runs of hidden systems
H, trace 1 (8 x 18)
[[-4,14,35,-27,-14,16,2,9,7,9,15,-4,-24,24,12,-20,-14,-3],
[11,-5,23,26,3,12,24,1,5,-22,3,-7,13,-30,3,-8,4,-35],
[-2,-23,-19,3,22,-18,-27,-3,-9,-6,-8,4,17,-15,-24,18,29,2],
[-8,12,-17,-28,-8,-6,-24,11,5,24,8,-18,-3,29,23,15,-9,16],
[3,29,-2,20,-23,1,35,-4,12,-1,4,2,-6,-5,24,-6,-32,-5],
[-1,-15,-6,19,7,5,14,-12,-11,-12,-26,27,-7,-24,-37,-18,9,8],
[4,-26,21,-35,19,11,-27,2,-10,8,0,-1,-12,24,-11,1,22,11],
[4,17,26,-6,-11,-1,2,15,13,-3,40,-22,5,5,27,10,-4,-28]]
Z, trace 2 (8 x 18)
[[-15,24,-2,0,-13,-4,2,-8,3,18,0,23,-11,25,-6,-19,-34,27],
[11,-22,24,-5,21,32,-1,-15,1,11,-13,0,0,23,3,-23,-10,12],
[4,0,48,-22,0,-11,-14,-9,10,-5,33,-8,-4,21,12,-5,4,-15],
[5,29,14,3,-18,-5,18,6,4,14,11,0,5,14,38,8,-35,-8],
[7,-4,-10,20,16,-2,-5,-34,16,9,-8,-7,25,16,22,-7,-25,18],
[-1,0,-4,-17,6,2,-22,-17,21,5,33,-6,-17,34,-3,-5,4,29],
[12,11,26,-18,-9,1,24,-10,-9,6,0,26,-30,25,9,-4,-14,15],
[-9,-1,39,1,1,-2,-8,-17,2,7,-17,4,18,12,5,-35,-29,-8]]
M, trace 3 (8 x 18)
[[1,-13,5,-25,-1,13,0,-2,-3,-11,-4,9,-43,1,-29,-15,25,14],
[22,-23,9,-7,6,4,18,-12,-17,-1,-48,-1,0,-8,22,1,1,-7],
[-11,-20,17,-2,15,-11,-37,-16,11,-9,-2,-21,25,-7,-8,-21,12,-17],
[14,-5,-23,-13,5,11,-7,6,17,-3,24,-36,-6,4,22,25,21,2],
[7,9,-21,8,-4,-27,6,-41,18,-3,1,3,-5,15,14,-2,-15,27],
[-13,-8,-18,-12,-1,7,-11,-9,3,-6,-10,10,-32,-3,-38,-23,18,24],
[26,-27,7,-15,15,10,15,-3,-26,2,-36,12,-10,2,7,19,16,4],
[-1,-17,40,-8,8,-17,-20,-27,8,-12,-9,-11,15,-2,3,-28,3,-21]]
B, trace 4 (8 x 18)
[[-15,-5,21,-1,3,29,-1,16,-16,11,-21,21,-3,-1,-29,-29,-10,2],
[-4,-15,41,-6,16,2,-23,13,-6,-2,15,-5,24,-3,-8,-1,13,-28],
[1,18,2,12,-15,-31,6,2,7,-11,16,-13,21,-18,25,17,-7,-30],
[-8,12,-50,15,-9,0,0,-5,13,8,-25,-20,9,-10,18,-1,-18,13],
[-3,-9,-26,1,21,10,-21,-8,3,19,6,9,0,27,-18,4,-2,42],
[-5,14,25,-16,-6,0,-1,18,-12,8,34,30,-21,22,-21,5,1,7],
[-3,10,33,-2,-15,15,20,28,-19,5,-18,9,2,-13,6,-7,-14,-31],
[-8,-16,9,22,14,1,-13,-6,6,-5,-16,-17,39,-23,0,-17,-5,-24]]
P, trace 5 (8 x 18)
[[6,17,-15,-4,-28,17,37,14,0,-6,-15,-4,-34,-17,12,1,-3,-3],
[22,-16,-9,-6,7,-22,15,-29,-16,-5,-33,21,-13,1,5,18,10,17],
[-5,-4,12,-32,-18,-11,-9,-18,13,-20,-1,-14,-35,-4,-5,-25,19,-4],
[23,11,7,-6,-17,11,40,4,-2,-2,-9,-7,-21,1,39,12,-11,-10],
[6,-9,1,9,-4,-29,17,-31,-10,-18,-34,22,-5,-22,-10,-9,5,-2],
[0,-5,-22,-31,-18,1,-4,2,6,-13,-15,-27,-36,-12,6,-1,26,0],
[22,11,6,-6,-11,-14,27,-27,8,-2,2,1,-18,18,36,9,-15,9],
[-6,4,12,-1,-19,-12,19,-11,-9,-17,-24,23,-27,-20,-23,-25,3,-4]]
H, trace 6 (8 x 18)
[[-3,18,14,-36,-18,1,-8,13,6,12,21,-15,-23,29,23,4,-8,3],
[5,15,8,24,-19,2,35,0,8,-17,-6,-7,3,-30,17,-11,-15,-28],
[0,-26,-20,9,18,-11,-9,-21,-6,-13,-26,11,3,-20,-32,-3,24,11],
[0,-4,-2,-42,2,3,-25,6,-2,15,11,-12,-21,33,9,13,11,20],
[4,28,17,2,-27,-5,27,9,9,-5,15,-10,-7,-5,31,1,-20,-25],
[-4,-9,-17,27,2,-9,10,-13,-2,-18,-29,8,9,-39,-22,-14,8,-8],
[4,-25,-14,-28,18,2,-27,-9,-6,8,-11,-3,-14,21,-10,9,23,29],
[5,24,21,-22,-21,-2,9,12,7,4,33,-9,-19,19,29,11,-10,-9]]
Z, trace 7 (8 x 18)
[[-6,-10,24,2,11,27,-14,24,7,-6,25,-18,11,-12,-12,-8,16,-27],
[19,7,3,2,0,-14,16,20,-17,0,12,1,12,-7,25,47,8,-20],
[-11,11,-40,8,-14,-30,-5,-14,6,1,-29,-12,11,-16,14,2,-13,6],
[-5,-5,-38,13,8,27,-2,-8,21,-7,6,-6,-16,-5,-26,-15,9,27],
[9,-15,19,-12,12,-3,3,4,-23,-6,7,36,-20,5,-35,12,25,9],
[-15,4,25,-28,-19,-6,-9,22,-23,7,-35,0,-3,-11,4,-10,-5,-25],
[4,-4,2,23,0,24,12,7,15,-12,-2,-33,19,-27,18,-10,-4,-31],
[7,2,-18,23,16,-20,-7,1,6,-5,37,4,24,-5,-4,34,13,0]]
B, trace 8 (8 x 18)
[[7,-16,24,-3,10,-20,-16,-10,4,-12,3,-22,27,-10,17,6,13,-31],
[6,15,-31,15,-13,-23,10,-19,24,-13,14,-22,3,-10,27,14,-6,-1],
[2,4,-53,2,-2,10,6,-5,4,9,-22,0,-18,5,0,7,-5,37],
[0,-12,9,-16,15,11,-9,-7,-11,13,0,28,-19,29,-26,-9,4,32],
[2,2,50,-17,-6,10,8,17,-9,-5,23,13,-17,4,-10,-6,8,-20],
[7,-5,21,9,-5,0,18,11,-11,-12,-22,-8,16,-32,15,0,1,-40],
[-3,-12,-21,14,6,-19,-17,-27,19,-13,-17,-27,25,-19,10,-9,2,-7],
[6,3,-38,-9,3,-11,-13,-14,19,1,22,-18,-11,16,11,21,8,27]]
T, trace 9 (8 x 18)
[[13,13,9,-23,-3,9,7,19,-8,17,28,6,-18,31,19,29,-4,11],
[5,-24,44,1,18,11,-9,-14,8,-16,8,-7,9,-4,-9,-25,11,-22],
[-11,5,-36,-4,-21,-11,-2,5,2,-9,-35,-23,-5,-32,5,-4,7,-9],
[20,-1,-21,-1,12,-13,8,-14,-8,11,7,18,-5,25,10,35,-3,33],
[-10,10,38,5,-2,-1,-5,-18,19,-6,29,9,-1,13,-11,-35,-15,-3],
[-2,-3,-5,-8,-16,25,18,25,-15,-3,-36,-6,-19,-29,-5,-9,8,-16],
[14,-6,-5,9,14,-30,0,-3,-20,6,-9,13,27,-1,14,40,2,-3],
[-11,17,11,-21,-12,-12,-22,-5,25,-1,45,-16,-12,22,6,-6,0,2]]
P, trace 10 (8 x 18)
[[13,0,3,30,12,29,20,4,9,7,4,-14,29,-1,29,5,-24,-11],
[-10,0,-15,30,10,-22,-6,-4,-1,-14,12,21,20,-24,-35,7,12,-1],
[-17,9,-25,-28,-9,1,-31,28,-2,20,4,-19,-3,12,4,15,5,9],
[2,6,13,13,11,11,1,-20,13,17,10,7,14,31,13,-16,-34,19],
[-7,-6,14,17,11,21,5,20,-10,-8,12,23,-3,-17,-44,-10,12,-6],
[8,-17,3,-17,17,2,-20,23,-19,14,-6,-13,20,2,14,35,17,-11],
[-11,7,12,14,0,-17,-19,-24,28,-3,16,-18,29,2,11,-25,-20,-9],
[-12,23,-29,25,-11,23,16,31,3,5,13,4,-1,-18,-15,4,-11,2]]
Q, trace 11 (8 x 18)
[[-29,21,-15,-10,-28,-14,-15,26,-7,10,-23,-9,6,-17,0,-7,-14,-13],
[13,-24,-26,16,29,38,-1,-11,10,7,-13,-15,8,8,2,-4,-1,23],
[2,10,25,4,1,-32,0,-22,5,-11,39,31,-5,15,-17,1,0,6],
[-12,15,7,-17,-19,16,3,48,-20,17,-14,-2,-2,-8,5,9,-6,-19],
[10,-26,-6,22,22,7,-1,-27,5,-4,-32,-14,26,-11,10,-14,-5,-1],
[-16,11,-2,-4,-1,-17,-24,-9,24,-9,48,1,-8,10,-24,-9,10,12],
[15,9,0,-2,1,17,22,38,-22,17,4,7,2,5,19,40,-3,-6],
[-7,0,2,14,-5,-21,0,-30,1,0,-42,4,20,-10,9,-23,-26,-3]]
R, trace 12 (8 x 18)
[[20,-7,-4,-16,6,13,20,10,-26,13,-14,24,-27,15,1,26,7,22],
[1,3,38,15,-5,8,25,-8,-5,-9,-11,24,-2,-11,-11,-30,-16,-15],
[-31,4,-19,6,-3,18,-27,10,16,6,-7,-19,9,-9,-20,-34,-10,4],
[4,0,-1,-2,16,12,-16,28,1,13,39,-13,20,13,8,31,8,-5],
[9,27,6,-1,-22,-35,18,-15,9,-6,22,6,-8,10,27,17,-15,-3],
[10,-4,-34,6,-7,4,21,-10,-5,0,-50,-9,-6,-16,20,1,-7,8],
[8,-26,8,16,35,17,-3,-11,-13,7,-11,27,15,8,-26,-4,2,19],
[-19,18,19,-17,-13,7,-7,18,-3,6,22,21,-23,12,-27,-18,-3,7]]
Q, trace 13 (8 x 18)
[[8,19,17,9,4,1,8,5,5,16,35,6,16,27,25,18,-27,1],
[-15,22,-2,33,-15,0,18,13,-6,4,-13,16,19,-23,-7,-12,-29,-13],
[-15,-20,-15,11,26,17,-28,6,-8,13,-17,8,20,-4,-34,-10,6,15],
[6,-7,36,-2,24,2,-19,-5,4,10,38,5,18,31,0,5,-3,1],
[-8,25,20,19,-16,-2,13,24,2,1,18,-3,22,-15,14,2,-21,-33],
[-12,-5,-35,29,11,5,-9,10,-3,6,-23,-8,33,-25,-11,2,-5,0],
[-5,-6,-6,6,24,-3,-28,-15,8,15,23,10,16,31,-13,1,-7,30],
[-1,22,33,8,-4,9,15,20,-6,12,31,21,5,16,4,4,-23,-9]]
R, trace 14 (8 x 18)
[[19,-16,-10,5,7,17,30,3,-25,4,-44,17,-9,-11,1,11,3,7],
[-10,-10,28,11,15,8,-7,-14,-4,2,-7,27,7,5,-33,-35,-11,7],
[-24,13,0,-16,-13,26,-19,33,7,9,17,-13,-13,2,-16,-18,-2,-1],
[4,11,10,13,0,-1,0,19,9,-2,32,-22,28,-8,25,19,-5,-30],
[2,13,-30,4,-8,-37,-2,-28,16,-1,4,-7,4,8,23,15,-12,16],
[22,-12,-24,-7,7,12,23,1,-22,9,-33,12,-16,3,9,27,6,21],
[5,-9,34,14,11,5,17,-15,-13,-4,-12,38,-1,0,-24,-22,-9,2],
[-32,9,0,-8,-13,22,-18,19,7,7,-5,-6,-9,-5,-25,-38,-9,2]]
M, trace 15 (8 x 18)
[[-2,-10,-10,4,10,25,-16,-20,36,-7,15,-33,-5,7,1,-29,1,11],
[19,-10,-42,12,7,-8,15,-19,3,-16,-7,0,-12,-16,-1,23,21,15],
[-6,-6,6,-32,-3,-36,-22,-23,-10,3,-18,18,-16,17,-10,-5,8,18],
[11,-24,13,-20,11,40,-1,-4,6,1,-13,-16,-22,10,1,-22,11,6],
[20,-24,-6,21,15,-8,12,-28,6,-19,-20,-12,16,-22,13,5,11,-12],
[-14,-5,-10,-25,-3,-34,-41,-10,9,-6,4,-19,1,0,-3,2,19,-2],
[15,-7,-17,-18,9,23,-3,-9,14,12,5,-22,-22,29,23,7,0,28],
[11,-11,-9,22,10,-9,15,-45,15,-20,-7,13,-8,-8,-13,-18,1,18]]
T, trace 16 (8 x 18)
[[-5,-1,-10,-13,-2,-6,-7,36,-35,15,-26,11,9,-11,-3,32,11,-9],
[7,-3,13,-11,14,-11,-23,-3,8,12,25,-18,22,27,28,19,-4,-3],
[2,-10,-5,-1,1,25,-5,-12,32,-19,19,-32,-18,-8,-4,-24,15,-1],
[-1,-14,-35,17,9,-1,7,-17,-7,-6,-40,15,-3,-20,-24,-7,6,20],
[-9,29,-8,13,-11,-19,5,3,-6,21,5,25,12,16,6,9,-36,15],
[5,7,37,-9,0,30,9,28,-4,7,31,6,-12,13,-1,2,-1,-13],
[-2,-26,17,-2,13,6,-13,13,-11,-10,-22,-13,18,-27,-10,-4,22,-30],
[-5,5,-44,-6,-5,-23,-19,-2,8,4,-10,-25,9,-4,21,23,3,7]]

runs to name
trace 17 (2 x 18)
[[3,-4,-33,19,3,16,4,15,5,1,-14,-34,24,-25,21,17,2,-15],
[6,3,-24,6,4,-39,0,-26,-6,4,-7,23,6,10,1,23,-7,25]]
  H
trace 18 (2 x 18)
[[-16,3,-20,-14,-4,29,-12,6,7,20,-18,-8,-15,18,-4,-24,-19,28],
[16,-5,2,40,16,27,33,1,-3,3,-4,8,24,-9,9,4,-19,-4]]
  T
trace 19 (2 x 18)
[[-17,22,-3,-2,-17,-34,-10,17,-18,15,-10,12,21,-4,8,17,-18,-10],
[-18,-4,-31,7,6,21,-17,-8,13,12,-26,-15,8,3,-7,-28,-18,23]]
  P
trace 20 (2 x 18)
[[6,-2,-4,22,-5,10,16,-25,29,-17,-7,-30,8,-16,24,-25,-13,-14],
[-13,-2,-47,7,2,-20,-22,1,4,-3,-6,-10,11,-19,-15,14,16,9]]
  M
trace 21 (2 x 18)
[[-13,9,-28,11,0,-34,-25,-15,12,6,5,-9,27,2,8,8,-12,8],
[3,8,-13,-7,-1,31,5,3,18,8,27,-5,-29,25,-1,-4,-5,28]]
  T
trace 22 (2 x 18)
[[-17,14,-18,-4,-21,16,-3,41,-2,5,-10,-25,2,-27,5,3,1,-21],
[13,-4,-28,21,18,-11,1,-24,5,12,-8,1,22,14,19,19,-18,24]]
  P
trace 23 (2 x 18)
[[-10,26,-49,8,-15,4,3,7,14,10,9,-8,-10,3,6,9,-14,22],
[11,-10,17,14,27,27,9,1,-7,9,18,30,1,20,-23,2,-3,19]]
  T
trace 24 (2 x 18)
[[-4,-11,-17,-16,-3,-15,-19,-37,16,-8,-26,-19,-14,3,4,-25,3,18],
[-6,12,12,2,-7,21,10,3,15,-10,35,10,-28,4,-25,-20,3,7]]
  Z
trace 25 (2 x 18)
[[24,-14,24,-16,0,29,29,13,-17,-2,-22,0,-19,-4,17,6,8,-15],
[4,-3,12,9,0,-42,-3,-16,-2,-19,-1,1,23,-22,5,13,11,-26]]
  T
trace 26 (2 x 18)
[[-13,0,11,23,7,-26,-4,-15,-9,-7,-2,36,17,-13,-37,-14,-3,1],
[-10,-17,-10,-15,18,37,-29,15,2,19,-7,-18,3,17,-10,-10,4,17]]
  H
trace 27 (2 x 18)
[[-9,-17,-7,-8,16,43,-21,26,3,5,6,-18,-2,-3,-21,-8,18,2],
[11,-3,27,-3,9,-34,-2,0,-23,1,11,27,16,5,1,33,8,-10]]
  B
trace 28 (2 x 18)
[[8,-8,20,31,12,20,20,9,1,-18,11,4,15,-28,-12,-6,8,-28],
[-15,-6,-10,-3,8,-32,-35,7,-9,1,-1,-2,27,-12,-14,18,16,-9]]
  Q
trace 29 (2 x 18)
[[6,-13,-35,-16,-3,19,-2,4,8,-1,-28,-40,-12,-10,21,6,14,2],
[18,10,0,-12,-12,-38,16,-27,1,-11,6,13,-21,9,19,22,4,7]]
  H
trace 30 (2 x 18)
[[6,-13,29,8,10,5,12,-23,2,-16,4,27,-14,-2,-31,-29,5,5],
[3,-14,18,-27,-6,5,-5,17,-6,-17,-2,-19,-18,-19,-2,1,33,-29]]
  B
trace 31 (2 x 18)
[[1,-7,-24,-12,-13,-14,2,5,-13,-8,-45,-15,-5,-30,10,10,15,-13],
[-14,3,-27,22,-9,4,3,4,15,-22,4,-10,-3,-37,-25,-14,14,-10]]
  Z
trace 32 (2 x 18)
[[-7,-17,-14,-2,18,12,-37,4,14,5,3,-38,25,-1,6,0,10,-4],
[13,14,-9,21,7,-9,8,-12,21,-1,46,-5,14,15,18,22,-11,9]]
  Q
trace 33 (2 x 18)
[[5,-8,-35,-1,10,-7,-10,1,5,-10,23,-2,-14,-7,-20,27,35,17],
[-4,16,-1,-35,-25,-14,-1,25,-21,20,-22,-1,-12,9,24,19,-9,-3]]
  H
trace 34 (2 x 18)
[[15,-16,4,-6,-2,1,9,-23,6,-10,-38,-29,1,-11,33,-11,-1,-14],
[-10,-18,-22,5,16,-10,-36,-18,17,-5,-6,-27,22,-8,-6,-9,11,3]]
  M
trace 35 (2 x 18)
[[-15,5,-34,-12,-8,14,-25,10,24,4,8,-42,-4,-1,9,-5,5,4],
[26,-6,-2,10,18,-10,10,5,-7,-2,27,3,16,1,15,46,16,-7]]
  R
trace 36 (2 x 18)
[[5,5,36,-22,-13,-13,12,-12,-16,10,-29,19,-12,16,18,-11,-20,-3],
[16,10,31,-6,-19,-13,27,-1,-1,-15,3,-5,-7,-13,30,8,-1,-34]]
  T
trace 37 (2 x 18)
[[3,2,32,-20,7,13,-11,24,-15,25,14,6,7,29,13,14,-11,-2],
[-7,-11,29,26,18,11,-5,-5,1,-1,-9,3,35,-12,-9,-27,-14,-20]]
  P
trace 38 (2 x 18)
[[11,-13,-19,-26,2,-12,-16,-22,15,-5,-2,-31,-13,12,24,11,15,12],
[-3,25,-3,4,-24,-13,23,-15,15,-14,20,18,-31,0,-8,-14,-8,10]]
  Z
trace 39 (2 x 18)
[[0,10,-13,26,-13,5,28,-5,15,-25,9,5,-14,-33,-18,-11,4,-7],
[-21,-4,-14,4,5,-13,-27,17,-19,15,-30,3,30,-15,-13,4,-3,-5]]
  R
trace 40 (2 x 18)
[[15,0,-14,12,-8,0,26,-35,21,-12,-19,-15,-10,-7,27,-16,-14,5],
[5,15,-4,14,-12,-22,29,-12,-5,-16,11,37,-21,-11,-20,7,3,8]]
  T
trace 41 (2 x 18)
[[11,5,-19,5,-8,-26,22,-28,0,-16,-4,26,-27,-6,-12,5,9,19],
[-28,4,3,-2,-3,8,-15,9,-9,11,-19,24,-4,-1,-39,-30,-11,12]]
  Z
